In the rows, 128 means zero.
Where one turn sends some rows of the set: a few examples, then the rows asked:
nasem: [116 183 138 138 130 115 138 133 126 139 121  78 112 139 139 120 143 141
 118 112 125 117 178 128 116 133 123 144 155 120 118 107 131]
nufun: [136 131  98 150 125 127 120 198 113 114 124 131 129 145 124 140 103 129
 153 146 144 142 142 117 120 105 134 104 155 121 141 110 130]
dulam: [114 143 134 143 124 117 135 138 119 146 113 178 118 130 134 142 160 112
 177 108 132 121 150 111 104 137 100 122 121 116 128 158 135]
Vabos: [115 156 113 114 120 120 115 152 117 138 138 132 129 105 147 123 162 120
 119 140 125 114 140 132 169 123 105 149  96 126 128 168 111]
lapu: [130  95  88 136 119 131 136 167 127 107 116 146 125 120 127 134 122 126
 120 142 116 116 165  96  96 136 106 142 119 130 161 139 124]
dugo: [131 170 133 120 125 148 168 133 132 117 105 137 131 157 103 131 127 114
 113 137 130 130  89 140 137 137 154 128 161 137 153  93 138]
fuvo: [141 136 146 117 129 129 143 106 125 124 115 127 129 137 129 150 151 119
 113 128 129 111  78 128 146 128 128 144 186 133 140  99 124]
rir: [138  86  86 143 123 118 136 156 128 105 127 139 114 116 129 141 124 126
 114 137 121 119 151 101  99 127 105 137 127 135 162 147 130]
Lorut: [144 102  75 136 122 124 139 168 124 108 122 146 117 119 125 128 114 118
 113 136 117 124 149 100 102 133 110 131 117 137 171 140 125]
tob: [120 128 160 127 130 111 131 116 123 121 154 122 117 104 132 188 104 133
 134 118 121 139 109 125 157 138 151 121  93 139 100 113 125]
Vun: [162 118 146 110 130 114 148 145 112 131 132 115 117 126 129 109  88 109
 134 129 129 151  83 125 126 138 134  94 104 138 130 140 117]
pazep: [146 183 126 152 135  96 115 115 111 141 122  90 119 126 143 125 142 132
 123 114 131 119 133 122 127 105 104 130 167 117 133 107 121]
Zumaf: [124 161 131 127 123 128 143 131 127 120 140 163 121 147 128 145 111 126
 138 155 110 136 133 112 191 119  82 156 154 129 130 103 128]
sido: [104 150 160 133 118 144 141 177 128 120 109 124 145 102 128 110 105 128
 126 107 131 107 112 114 123 126 129 132 157 117 123  80 122]
sikat: [130 155 114 124 130 118 144 146 113 156 123 171 101 130 141 119 144  96
 167  94 123 125 147 114 117 156 105 117 112 131 134 150 124]
sopop: [103 148 169 123 117 135 126 133 123 117 126 140 147 112 121 178 106 136
 152 137 119 136 129 115 146 146 148 129  83 120 100 101 117]
vid: [124 183 136 114 128 132 139  71 125 137 155 147 117 130 134 132 160 126
 123 143 137 126 115 127 134 127 145 142 100 131 111  86 137]
fope: [149 107  99 129 130 115 106 181 105 127 139 115 117 127 153 143 117 126
 146 127 135 124 140 106 135 116 113 122 170 126 130 109 108]
perut: [111 158 136 138 124 129 158 134 139 114 145 160 113 156 117 153 108 134
 134 157 116 142 143 124 183 117  97 150 150 135 128 110 148]
dafef: [134  97  82 123 130 107 132 104 113 129 143 137 121 133 133 148 136 143
 107 149 129 123 137 112  94 109 128 152  83 132 122 100 131]
Dozak: [157 144 101 121 133 143 161  82 123 132 137 104 107 141 121 130 122 129
 133 150 113 126 119 115 101 136 137  89  94 142 148 111 121]
vero: [121 146 144 134 128 128 149 170 125 124 128 114 120 100 131 107  93 120
 112  91 133 115  94 124 133 124 135 117 157 136 130  86 128]
logi: [139 145 120 107 122 161 148  90 121 133 116 110 132 139 127 129 138 136
 147 161 106 110 148  99  93 151 126 113  94 123 136 100 103]
gadup: [130 211 121 158 129 116 138 139 121 132 108 103 125 148 117 113 126 133
 127 127 135 133 150 132 115 111 129 118 146 116 141 104 138]
Nor: [135 162 140 115 125 124 127 133 110 127 137 139 133 106 128 160  90 115
 143 123 114 143  99 118 163 148 145 113  79 133 118  96 106]
fomit: [129 126 171 100 114 142 143 163 115 125 102 126 149 131 124 108 101 122
 152 150 124 138 125 110 110 155 131 118 100 114 116 128 107]
Vota: [121 138 120 146 135 107 153 135 125 146 135 165  90 133 133 142 147 108
 160  94 134 131 141 127 110 138 115 110 119 136 131 166 149]
kibab: [103 127 165 148 125 126 145 161 135 116 127 111 126 101 129 128 110 136
 116 100 140 110 103 125 122 113 133 127 168 127 117  95 140]
Til: [120 181 139 113 126 135 140  72 128 136 153 148 118 131 134 133 161 128
 125 145 137 125 121 126 132 127 146 145 101 128 109  85 138]
Tem: [109 161 115 141 119 118 120 152 123 125 132 144 135 111 127 135 159 126
 125 155 138 126 128 140 160 101 114 135  94 121 137 177 131]
sonu: [121 111 109 128 128 131 132 199 122 120 141 106 107 145 140 140 111 134
 141 128 135 130 177 119 122 134 141 125 156 134 121 112 129]
fufo: [143 120  67 118 127 113 135 116 107 132 135 147 125 138 126 131 122 132
 110 151 127 130 130 111  97 113 133 144  72 133 134  90 127]
fab: [125 112  85 114 122 123 135 119 112 128 128 146 133 140 127 138 132 142
 115 157 125 123 153 108  87 120 132 157  73 125 123  91 128]
Kuf: [119 153 129 119 128 126 159 133 134 122 155 148 100 150 132 142 107 127
 126 143 107 137 146 121 193 133  92 157 150 144 125 105 136]
vuzil: [122 186 136 113 126 135 140  74 126 137 149 150 121 131 131 130 159 125
 125 145 137 127 118 126 133 128 145 141  98 127 112  84 136]
ses: [128  83 185 121 124 115 140 132 126 121 129 108 125 123 134 142 117 137
 140 138 133 135 110 121 110 132 128 118 122 124 104 152 128]
rit: [104 162 110 124 123 124 139 160 130 130 145 127 114 116 131 125 152 123
 111 141 130 126 148 148 163 124 128 139  85 136 131 175 134]
kosed: [114 143 156  96 123 153 164 130 136 123 110 119 127 150 125 136 148 124
 111 126 120 109 127 129 136 161 145 158 169 136 128  92 125]
val: [141 116 129 133 130 139 144  67 128 126 131 103 122 132 125 156 147 149
 142 160 119 113 128 108  91 123 124 106 111 127 132 119 124]

nasem -> gadup
vuzil -> vid
Zumaf -> Kuf
Where do these go?
val -> logi
fomit -> Vun
kosed -> dugo
Tem -> Vabos
sikat -> Vota
vero -> kibab
nufun -> fope
Lorut -> rir
fab -> fufo
Nor -> tob

Where one turn sends some rows of the set: a few examples, then the rows asked:
Sanag: [119 118 127  91 111 105 153 164 123 127 170 139  97 126  89 135 112 113
 140 101 128 154 135 137 149 135 126 121 107]
vav: [ 95 117 137 139 126 151 139 137 119 130 142 171 117 128  71 127 108 159
 167 106  97 136 113 148 142 160 121 125 106]
noni: [145 140 111 154 144 103  90 104 148 111  86 170 108 152  88 103  97 143
 103 138 115 105 168 134 133 119 145 139 112]
kudi: [138 141 154 157 148  90 145 129 129 145 116 152 122 105  82 128 122 156
 112 102  80 126 127 150 134 145 111 125 146]
zovat: [117 124 119 105 116 113 159 163 150 121 142 152  93 124  81 126 136 124
 130  77  94 141 134 144 119 134 142 129 101]
pubu: [118 132 155 134 104 102 122 126 159 110 142 164 111 187 110 116  93 150
 109 154 159 104 160 143 154 113 117 123 104]
tak: [ 99 105 133 126 129 137 127 144 129 115 163 161 122 131  65 132 100 156
 146 128 117 122 120 155 138 173 102 122  86]
mezik: [146 130 119 140 114  97 136 118 147 116 124 135 126 101  78 111 106 137
 117 130 112 126 145 133 135 190 106 114 165]
mube: [ 97 118 149 121 119 111 151 150 111 107 164 175 123 139  80 132 113 149
 164 113 123 140 140 134 166 156 117 126  93]
Nez: [160 131 113 139 135 113 117  82 157 118 100 186 129 147  86 127  98 147
 115 132 122 110 155 124 117 121 149 137 126]
luda: [127 129 115 136 110  99 121 112 139 110 123 140 112 114  51 113 132 132
 112 130  97 137 165 147 133 183 134 118 162]
bavi: [147 158 127 148 151 125  92 111 149 128 107 165  98 166 108 131  93 173
 120 118 133 110 152 126 128 128 118 142 143]
Bafib: [124 137 142 109 125 153 108 116 147 136 143 165 116 161 127 110 112 102
 152 128 142 130 152 136 162 111  94 130  87]
Fon: [113 115 119 120  93 129 142 108 120  96 141 153  91 141  57 112 117 142
 165 107  95 139 121 149 151 168 129 122 127]
nalit: [143 137 125 116 110  90 158 126 155 139 120 147 103 124  71 129 126 152
 110 113  81 138 144 180 140 166 126 130 149]
tizun: [127 129 140 117 112 130 152 119 140 129 127 166  98 178  97  98 116 109
 120 133 144 123 130 141 152  79  97 107  94]
Dig: [160 155 101 129 156 139 121 111 178 139  95 141  91 162 114 139 118 150
 118 122 120 128 161 147 134 133  97 124 124]
gado: [131 131 135  98 123 134  85 106 136 144 151 152 120 173 118 142 115 120
 116 141 148 135 163 150 145 117  94 131 110]
kogi: [130 147 127 134 117 116 157 121 148 127  99 143 104 169 107 108 112 127
 111 158 138 130 159 150 180  97  91  95 109]
vuku: [110 128 151 140 105 129 126 134 142  99 134 171 101 188 123  95 106 124
 131 126 152 122 157 118 150 105  97 111 112]
migud: [152 148 134 138 120  73 146 119 159 110 118 144 118 114  86 127 131 146
 122  97  83 134 154 154 148 173 109 138 143]
sinet: [123 147 152 141 152 116 139 138 152 156 134 157 125 104  76 143 133 166
 119 108  95 128 148 163 126 165 122 129 131]
Tup: [117 131 160 124 136 110  98  93 141 118 136 144  98 165 113 106 132 112
 127 154 106 109 175 145 173 106 132 121  94]
radu: [140 160 143 100 141 131  99 101 126 141 136 145 111 151 135 130 126 120
 128 127 142 134 174 134 159 114  90 119 123]
fom: [106 134 136 176 131 117 113 150 145 134 123 141 124 104  64 120 104 151
 118 132 106 136 154 145 134 171 133 123 152]
fub: [104 116 129 119 119 110 133 128 113  90 149 143  81 159  52 124 135 136
 149 114  77 132 122 145 163 153 111 129 123]
geza: [126 126 148 122 108 121  97  91 122 106 134 161  96 170 111  94 120  99
 138 116 124 135 160 146 162  94 111 125  90]
Mutig: [131 135 123 168 139 107 120 132 141 139 114 142 147  88  62 128 113 130
 112 125 106 142 143 142 134 161 105 126 132]
tal: [158 122 114 146 139 125 139  91 184 129  85 159 110 143 117 115  93 142
 129 144  95 114 159 142 139 129 143 117 115]
rituk: [106 111 128 122 110 118 154 123 100 103 154 141 101 140  54 129 129 124
 154 119 118 162 134 143 168 144 108 102 103]
bifas: [114 126 131 131 126 127 137 126 138 139 116 142  98 195  97 124 128 119
 103 161 121 132 149 145 163  88  92 103 120]
Dis: [157 127 100 129 149 128 128  84 153 130  80 154  93 155  96 101 110 140
 111 154 100 107 155 149 140 132 119 104 118]
funo: [151 139 120 154 159 144 132  88 173 125  94 147 101 158 109 142 128 147
 133 122 104 130 165 123 129 127 116 108 138]
Tebu: [157 140 112 157 134 126 103 100 157 131  99 154 104 161 102 146  90 147
 122 112 119 141 147 125 126 110 129 142 155]
Nop: [101 109 130 134 120 111 122 166 155  85 163 121  83 127  83 111 111 122
 134 115 110 123 150 131 137 163 130 113 103]
kazag: [137 140 149 114 133 106  96  84 116 120 124 159 117 137 117  96 116 114
 119 145 130 114 180 142 162 108 125 111  96]
las: [ 96  97 143 134 119 101 138 163 112 105 157 139  97 120  96 110 111 116
 138 108 109 151 156 134 150 138 139 101  95]
denag: [124 154 143 146 108  99 123 135 134 115 114 169 121 177 111 115  90 150
 108 137 161 127 162 137 165  96 102 126 120]
tuk: [ 98 109 114 142 113 129 125 165 146 100 144 139 102 114  75 111 117 116
 131  96 118 145 152 124 113 153 142 111 107]
dufo: [113 105 118  99 128 108 134 172 126 129 152 149  97 136  74 136 120 121
 112  98  91 138 122 154 122 129 117 131  99]

migud -> tal
Sanag -> tizun
radu -> zovat
Where do these go?
Nop -> pubu
bavi -> sinet

Where one turn sends some rows of the set: a few examples, then the rows asked:
budor: [150 132 138 110 113 138 146 132 122  95 126 141 149 101 141 148 134 111
 130 126 166  87 135 131 119 150 131 142 176 138 150 117 125 121]
bonuk: [ 69 143 138 105 139 141 141 120 134 178 145 139 159 110 151 122 136 127
 126 155 120 145 154 138 131 137 100  94 134 138 162 144 123 160]
Vupa: [ 57  88 140 123 110 132 114  96 175 121 106 100 132 165 157 135 134 120
 111 136 169 149 148 132 103  97 125 104 155 140 116 155 119 116]
Rik: [130 121 141  81 113 147 166 116 144  88 120 107 127 133 130 153 134 119
 134 124 160 104 155 118 125 117 124 129 176 103 144 126 100 102]
dalo: [ 84 137 136 120 128 158 132 100 134 153 128 142 162  95 169 140 127 123
  98 165 121 155 148 139 117 140 116  92 142 145 165 124 121 139]
Vedu: [125 141 135 102  96 127 164 141 128  90 145 122 137 129 118 119 150 124
 153 117 171  81 140 123 142 145 123 111 155 122 139 148 120 130]
dev: [ 58  93 159 138  97  99 121 139 146 134 135 131 147 154 148  93 156 122
 134 141 178 134 142 151 129 125 120 105 140 153 126 171 150 132]
Gudaz: [ 72 135 126 109 118 158 148 105 146 156 137 132 158 134 172 142 140 142
 109 153 110 163 154 134 137 135 108  84 132 127 162 136 110 135]
Pota: [146 130 137 132 131 142 138 133 128 112 125 146 143 100 134 138 141 107
 131 117 171  95 132 126 111 144 144 146 169 138 136  99 120 125]
metok: [ 64 132 150  98 131 150 147 101 140 155 133 123 144 106 146 124 131 121
 110 167 124 157 170 134 129 114 106  85 140 121 164 135 109 133]
Bezo: [138 124 148  78 137 122 165 141 133 133 136 125 144 140 132 147 138 129
 159 116 156  94 147 123 128 138 108 149 177 115 144 147 121 135]
bepif: [149 127 122 105 100 143 165 126 140  97 129 127 151 157 161 166 144 149
 133 115 149 103 129 121 134 158 126 128 167 121 141 139 115 116]
rute: [ 60 110 115 143 108 134  90 121 156 118 120 138 147 115 159 127 137  87
 120 120 172 120 128 149 101 119 128 118 149 177 123 123 135 138]
bitub: [ 76  79 134 139  94 125 116 134 154 130 122 152 163 167 198 145 154 128
 115 128 149 157 136 160 130 131 122 135 150 154 142 128 140 105]
nuvig: [ 85  90 133 112  99 128 125  96 172 122 106  89 130 167 151 138 128 117
 123 130 173 149 153 123 101  91 137 116 168 138 118 134 103 121]
Sol: [ 84 104 152 132  81  90 130 140 138 131 139 118 145 152 133  85 151 119
 148 135 189 127 145 140 129 123 134 109 148 155 125 158 139 144]
ripok: [ 92 114 110 139  93 125 100 127 143 121 124 137 152 116 156 125 134  86
 129 118 178 119 128 143 104 123 141 131 160 181 129 103 129 146]
Pani: [ 70 114 156 100 156 149 135  92 157 144 113 115 152 152 122 153 129 129
 127 159 157 127 147 144 120 132  78 116 108 152 151  93 147 111]
Desop: [106  86 128 138  74 119 127 129 150 124 122 138 163 177 194 144 149 135
 120 128 156 158 136 148 129 133 139 135 160 153 141 118 127 110]
devez: [ 76  91 134  91 120 105 128 148 152 165 134 123 145 163 150 124 142 102
 163 111 160 137 161 146 126  94 109 157 165 141 138 120 118 139]
Tis: [ 71 118 147 117 125 154 141  91 158 121 118 118 153 167 133 151 140 142
 117 159 156 131 140 146 133 145  87  98  95 154 152  96 146  98]
zavi: [ 66 147 134 122 105 149 143 115 130 140 145 141 155 102 152 111 144 124
 112 161 127 146 152 140 141 139 116  73 123 140 165 135 122 140]
ralum: [ 68 128 157 119 134 143 132 101 145 126 124 123 153 135 112 129 137 123
 125 164 170 114 141 149 127 145  87  99  95 165 152  97 158 115]
kebul: [ 80 124 141 123 140 149 129 102 149 139 121 135 166 149 138 154 137 136
 123 154 153 120 129 152 126 159  84 114 100 172 154  91 159 118]
favig: [128 117 145 107 124 150 158 110 152  98 114 106 119 138 124 141 140 120
 129 121 169 115 156 111 119 109 142 126 168 102 129 113  93 100]
Lib: [ 47  88 134 100 133 118 112 142 162 159 130 135 144 151 157 130 146  95
 148 113 153 138 157 154 123  95  99 149 155 144 136 126 127 130]
Gato: [149 121 126 131 107 143 161 133 144 110 130 137 150 169 161 152 159 155
 133 109 150 116 127 121 139 159 141 132 157 118 133 125 112 112]
lefo: [ 63 123 151 105 142 138 143 110 151 147 132 122 157 166 120 135 145 139
 141 151 157 120 143 149 140 145  73 106  93 154 151 107 155 120]
Dafiv: [135 118 147  97 152 126 160 147 139 151 135 133 141 150 131 139 149 130
 161 105 156 104 149 122 129 132 119 159 169 110 134 127 113 134]
kebo: [123 135 144 126 104 126 163 143 133 101 144 125 130 139 111 101 161 130
 150 115 178  93 143 119 143 140 139 109 145 116 127 140 116 125]

Pani -> lefo
Desop -> nuvig
kebo -> Pota
Where do these go?
dev -> rute
bonuk -> zavi
budor -> bepif

